In the data rows, 128 means zero.
Every row has a hidden score. How much higher is the second row's score than the first row's in each pair? 7 means about the same, 15 much higher and 0 much lower.
[118 103 110 145 169 137 147 130]
[ 78 135 177 185 102 156 179 119] ~ 10
[158 146 115 155 149 173 147 145]
[ 85 184 150 147 113 156 144 140] ~ 9
[186 100  85  82 160  82 132 109]
[136 131 132  94  89 167 102  94] ~ 14
[127 104  98 113 128  73 108 111]
[134  99 128 134 173  96 172 164] ~ 7
[135 123 130 122  95 123  88  72]
[ 95 105 178 109  77 134  88  84] ~ 9
[125 100 130 133 125 120  98  93]
[103 121 193  82  80 149  93  81] ~ 6
[141 185 128 181 158 112 169 160]
[160 125  69 111 160 104 157 173] ~ 2
[100 122 123 111 115 121 108  97]
[157 144 127 139 131 156 126 176] ~ 4
[118 129 147 132 112 128 101 121]
[164 138 128  95 178  69 147 112] ~ 0
[149 101 108 148 164 118 169 155]
[ 84 102 115 132 164 111 184 129] ~ 10
[ 96 151  71 201 139 132 129 128]
[188 132 114  90 155  79 128  96] ~ 0
[168 115 125  74  81 174  73 118]
[ 71  71 105 145 182 103 171 129] ~ 13
[135 110 155  86  89 124  91  91]
[ 82 149 146 166 118 142 160 133] ~ 12
[127 149 111 171 141 130 133 159]
[108 144 153 131 112 124 106 106] ~ 8
[149 136 141 136 124  91 116 108]
[144 136 118  98  93 131  84 109] ~ 7
[131  70 118 148 172 102 169 149]
[128  96 119 142 160 140 144 146] ~ 9
[148 169 123 177 148 121 162 143]
[195  89  58  83 161  86 141 111] ~ 0
[144  98  98 117 156 109 154 151]
[145 111 117  82  86 172  77 132] ~ 9
[100 139 142 128 122  99  77 108]
[173 160 118 178 158 140 161 148] ~ 4
[111  98 175  91  78 140  96  90]
[124 107 109 124 126 107 114 117] ~ 6
[ 65  98 112 143 186  98 167 131]
[152 149 123 158 147 114 146 131] ~ 2
[174 110 154  95 100 102 108 114]
[125  77 119 122 153 126 155 151] ~ 12
[ 70 112 192  85  76 149  78 112]
[ 94 195 171 176 121 160 157 124] ~ 8
[ 88 133 190 103  80 166  90  83]
[ 96 101 153 140 171 134 169 142] ~ 6
[107 103 149 124 121 104  93 121]
[116 154  77 176 129 119 149 152] ~ 6
[143 160 108 148 134 156 113 142]
[146 141 146  85  83 129 107 116] ~ 2
[121 121 182 106  78 123  64  94]
[164 157  97 145 129 156 106 125] ~ 6
[ 90 129 164  94  83 125  81  91]
[ 70  74 105 139 174 100 166 145] ~ 8
[124 132 123 111 124  82  98 108]
[ 95 124 187  91  93 151  90  79] ~ 11
[ 71 146 137 154 111 180 150 126]
[172 158 135 160 131 116 168 163] ~ 0
[151 126 144  84  92 183  75 105]
[131 165  99 182 152 126 171 150] ~ 8
[122 109 111 130 155 121 154 158]
[153 122 132  84  86 168  86 122] ~ 6
[146 163 105 186 168 102 152 148]
[143  68 116 138 166 123 139 150] ~ 7
[150 161 146 125  95 130  93  97]
[153 112 131  84  97 138  87  97] ~ 6
[178 117 127 119 141 104 148 126]
[110 105 113 111  85 153  96 118] ~ 13
[110 154 151 147 112 164 159 115]
[144 157 100 170 154 143 155 187] ~ 4
[110  75 118 140 172 127 163 151]
[184 108  94  86 161  87 105 100] ~ 0
[146 105 147 104 133  76 119 101]
[149 126  98 112 125  76 125 106] ~ 6
[117 150  77 190 145 141 124 183]
[129  87 156  85  97 129 111 112] ~ 3
[180 116  86  77  84 169  73  94]
[125 130 130 109  97 109 101  99] ~ 9
[119  84 111 136 163  97 167 144]
[ 87 155 163 153 122 176 163 134] ~ 12
[124 117 106  83 116 102 129  96]
[162 100 114  81  71 181 101 100] ~ 8
[147 173 126 153 155 114 159 138]
[125 170 158 153 124 153 155 118] ~ 10
[127 120 147 116  92 132  99 103]
[143 138 144  90  89 147 108 133] ~ 4
[143  66  76 111 178  91 167 152]
[114 176 182 145 101 141 129 149] ~ 11
[ 97 108 190  91  98 134  71  80]
[130 149 131 124 136 154 128 157] ~ 4
[ 42 115 142 161 182 100 187 184]
[ 89  79  94 130 158 102 149 173] ~ 3
[ 66 186 162 170  91 148 134 143]
[133 105 112 126 130  85 122 126] ~ 1
[112 147 156 166 110 157 143 137]
[ 95  83  77 124 187  94 172 162] ~ 4
[139  80  79 118 184 112 170 146]
[184 115  97  87 146  65 133 107] ~ 2
[179 151 118 147 133 156 134 162]
[106 168 155 190  99 156 136 155] ~ 13
[142 165 103 164 135 131 148 169]
[147 122 148  67  79 177 100 127] ~ 6
[128 140 142 122  86 132  77  78]
[128 108 116 130 133  77  90 134] ~ 4
[ 79 161  99 188 142 125 147 111]
[ 91 112 115 154 189 103 169 146] ~ 4
[126 148  93 168 132 116 131 165]
[101 124 155 174 111 181 136 138] ~ 12
[ 82 105 127 139 184 103 170 131]
[ 96 161 180 152 129 154 152 139] ~ 7
[ 95 161 183 164 105 161 127 140]
[ 90 130 143 180 100 184 158 116] ~ 9
[131 118  96 132 170  95 168 138]
[ 93 133 132 178 101 185 155 141] ~ 14
[ 85  91 127 141 179 104 154 112]
[163 110 167 104  91 114 115  90] ~ 0
[143 173 111 143 134 160 130 159]
[ 93 169 145 125 134 162 158 144] ~ 9
[164 162 108 152 122 142 135 154]
[129 125 109 130 183 124 154 153] ~ 9
[109  89 102 124 164 109 151 132]
[132 131 154  89  95 158  96  86] ~ 7
[124 129 126 132 128 117 101 104]
[166 183 119 156 154 127 155 166] ~ 3
[ 64 184 168 179 109 142 132 127]
[140  98 111 106 129  85 121 118] ~ 0
[ 61 124 142 186 101 150 146 142]
[144  92 142  75  87 195  80 113] ~ 1
[113 140 132 151 141 169 127 163]
[182 109 113 108 149 124 168 153] ~ 0
[ 81 123 180  85  83 163  74  70]
[150 155  83 151 149 167 155 156] ~ 2
[179 144 127 139 132 130 118 129]
[126 145 171 164 101 166 146 142] ~ 11
[122 112 128  92 146 123 109 125]
[160 145 143  97  84 110  74 107] ~ 4
[152 156 114 154 137 162 139 161]
[171 162 114 135 130 145 120 121] ~ 6
[ 83  93 192  86  97 162  79  91]
[ 87 104 198  91  78 165  75  80] ~ 7
[155 116 134 101  88 160  98 112]
[117 161 108 170 151 126 139 164] ~ 10
[174 165 115 107  94 134  83  99]
[152 132 109 144 130 156 141 129] ~ 10
[154 148 136 158 135 142 143 155]
[117  92 113 140 193  95 156 176] ~ 7
[157 133 164  87  92 136  88 103]
[ 96  86 117 149 174 103 187 123] ~ 12
[109 116 157 148 130 118 117 104]
[139 116 147  70  90 139  79 113] ~ 2
[191  97  92  91 152  98 126  95]
[150 163 112 178 171 136 153 156] ~ 13
[120  94  94 133 188  75 176 179]
[ 79  96 118 137 180 105 156 139] ~ 13
[104 138 160 152 126 157 152 125]
[129 106 100 129 174 100 161 192] ~ 1
[164 164  89 182 157 112 160 144]
[122  97 114 140 187  99 158 167] ~ 8
[182 112  67 121 148  87 159 143]
[120 117 103  96 136  87 112  94] ~ 12
[ 77 167 149 164 103 142 159 138]
[187  89  96  87 173  61 110 122] ~ 0
[121 124 117 115 129 104 129 111]
[141 140 136 128  82 101  81  96] ~ 7
[153 139 123 142 130 158  99 101]
[139 161  75 201 138 135 117 167] ~ 7
[124  86  96 138 181 130 142 136]
[131  79  99 132 164 117 147 141] ~ 5
[ 71 119 187 103  80 161  68 124]
[125 137 154  82 103 164  82 119] ~ 3
[133 120 149  88 106 137  82  81]
[ 84  87 104 142 163 119 144 135] ~ 10
[124 105 143  98 101 145  70 119]
[149 121 114 109 140 109 168 126] ~ 2
[ 58 116 123 144 189  84 161 149]
[163 138 138  91 105 136 108  82] ~ 1
[172 113 156  84  97 129 119 116]
[141 113  85 104 147  97 155 154] ~ 7
[148 103 107  76  76 203  77 100]
[141 176 136 156 127 142 125 171] ~ 6
[174 138  75 119 147  84 158 145]
[150 118 129  75  88 134  97  78] ~ 11
[134  89 116  85  83 200  89 122]
[150 149 128 173 136 133 108 161] ~ 7
[115 109 111 110 124 117 107  72]
[ 88 134 182  93  59 158  75  94] ~ 8
[155 117 109 113 140  86 159 142]
[134 130 147 101 101 120  73 100] ~ 12
[132 174 117 193 144 136 147 150]
[148 187 127 172 143 118 163 141] ~ 4
[160 110 121 111 149 107 167 152]
[ 99 141 146 165 110 153 159 133] ~ 15
[109  72  99 121 185  96 163 178]
[155 127 137 122 163 119 177 165] ~ 4
[121  68  94 135 167 122 171 175]
[117  81  96 130 176 117 156 138] ~ 8
[139 127 168  91 105 110  97 117]
[112 125 173  94  98 152 126  94] ~ 10
[134  81  83 133 177  89 163 145]
[124 179  93 177 151 106 127 139] ~ 10
[100 118 145 115 116 145 114 123]
[121 150 150 108  98 113  78  79] ~ 6
[123  85 110 102 131  83 110 106]
[163 118 103 116 150 114 171 176] ~ 3
[152 131 137 102 105 137  95 111]
[108 173 143 153 127 172 164 136] ~ 11
[116  80  92 147 173  89 174 184]
[107 148 164 181 109 177 144 139] ~ 13
[139  96 120 102  90 178  98  98]
[139  65  86 121 171  98 159 163] ~ 3
[179 103 128  85  89 183  79  97]
[131 139 117 141 128 153 121 133] ~ 10
[ 90  80 129 137 194 111 151 154]
[154 113 172  90  93 100 114 129] ~ 0
[110 175 141 158 109 164 160 139]
[114 140 139 142 108 130  82  89] ~ 8
[154  96  77 130 149 115 145 161]
[128  85  90 101 166  97 154 122] ~ 8
[ 99 125 199  84  75 146  58 105]
[151 106 138  87  91 185  96 126] ~ 4
[173 125 113  91  84 194  99 133]
[ 83  99 195  88  68 144  68  96] ~ 12
[ 64 132 156 153  92 166 141 157]
[150 155 111 181 143 131 150 163] ~ 2
[117 138 138 124 115 103  94 127]
[101 187 176 165 115 176 170 145] ~ 10
[134 112 179  89  88 129  96  94]
[130 108 123  89  80 184  72 114] ~ 9
[ 90 162 161 142 118 187 153 125]
[143 124 158  77  85 169  76  87] ~ 2
[102 132 208  93  85 158  65  92]
[165 120 100  89 157  69 118 112] ~ 0
[140 133 148  82  87 152  83  95]
[137 113 118  98 129  87  98 123] ~ 5
[ 67  80 125 156 179  88 180 132]
[159 142 181  86 106 117 100 103] ~ 0
[ 91 125 176 149  98 201 146 112]
[163 122  82  89 164  66 120 125] ~ 0
[182 127 102 103 152  86 154 145]
[ 94 162 152 146 122 177 147 116] ~ 15
[120 106 107 135 155 121 153 159]
[141 132 147  92 100 121 112 111] ~ 5
[137 140 154 118 102 120  74 105]
[106  81 110 133 154 123 162 119] ~ 9
[140 146 100 168 144 147 151 163]
[132 115 103 131 136  94  99  81] ~ 7
[135 159 161 110  85 129  85  92]
[142 184 119 177 161 113 153 112] ~ 8
[185 134  94  89 172  54 133 116]
[159 138 113 156 124 139 129 137] ~ 14
[162 163 130 147 127 144 132 149]
[147  88  78 133 181  92 166 159] ~ 6
[199 114  85  98 168  43 118 111]
[133 103 138 105  79 171 105  84] ~ 15
[139 160  83 196 147 113 142 135]
[ 72 134 156 156 110 192 158 126] ~ 12
[ 72 149 149 185  99 198 140 128]
[150 162 143 151 136 162 115 170] ~ 0
[162 168 122 155 137 161 144 157]
[160 148 121 136 129 148 119 154] ~ 6
[ 89 139 169 161 106 163 130 131]
[ 68 150 135 155 110 150 130 138] ~ 7
[177 141 104 141 135 188 135 148]
[113 117 106 107 144  68 129  88] ~ 6
[ 83 171 162 162 104 158 137 123]
[ 80 164 182 170  88 161 140 127] ~ 7
[185 131 112  79 164  66 134 126]
[154 127 132 104  83 163  92 107] ~ 14
[167 163 103 157 163 132 141 141]
[117 121 102 117 165 141 158 125] ~ 9
[ 55 108 108 140 171  84 169 155]
[162 125  87 102 143  97 156 134] ~ 0
[142 163  79 175 144 120 125 187]
[117 141 162 131 122 111  98 100] ~ 9
[127 148 153 110  81 150  87 140]
[ 42  74 129 126 185 112 165 141] ~ 13
[104 158 175 164 108 164 155 107]
[183 103 114  64 166  85 112 123] ~ 0
[164 174 110 130 145 136 117 185]
[138 163  87 187 150 126 118 177] ~ 11
[169 154 109 130 137 172 124 143]
[ 84 132 151 156 104 167 162 113] ~ 13
[189 108 122  87 174  69 123 118]
[126 149 136 147 113 128  92 112] ~ 15
[110 129 169 145 117 127  95 117]
[109 146 156 147 112 154 153 121] ~ 6
[119  86  97 136 156 105 158 139]
[143 114 127 104 123 108 116 101] ~ 5
[159 141 111 173 124 167 140 154]
[137 154 128 165 153 132 157 143] ~ 7
[167 162 137 161 138 130 178 158]
[127  54  96 115 180  94 178 161] ~ 7
[176 127  87  73 168  63 122 126]
[134 124 149 117 131 114 105 105] ~ 14
[150 132 101 145 127 133 128 161]
[191  98  87  89 150  59 114  94] ~ 2
[188 102 118  82 168  56 128 137]
[144 133 123 151 127 149 124 138] ~ 15
[152 172  97 185 148 153 155 133]
[156 165 123 148 157 144 139 140] ~ 5
[110  88 106 140 160  92 165 156]
[101 129 188 106  81 162  68  79] ~ 12
[ 74 155 155 169 106 173 139 134]
[165 105 146  92  98 107 119 102] ~ 0
[ 75 116 172 138 108 173 144 139]
[121 135 144 104  91 109  81 108] ~ 2
[119 137 159 133 114 119 108 121]
[166 178 114 148 116 133 132 163] ~ 3
[120  85 101 122 185  84 178 179]
[133 154 125 161 148 124 140 143] ~ 10
[126 139 118 116  82 128  75  91]
[149 158 132  92  96 171  91  97] ~ 6
[121 121 168 106 105 123  84 115]
[164 127 139  81  88 139  63 109] ~ 4
[136 119 114  97 117  76 119 125]
[ 71 105 141 147 178 114 168 133] ~ 15
[ 58 117 158 161 115 135 157 135]
[139  94 130  70  92 189  72 132] ~ 2
[107 135 127 127 116 137 104  79]
[125  78  89 144 180 113 166 155] ~ 4
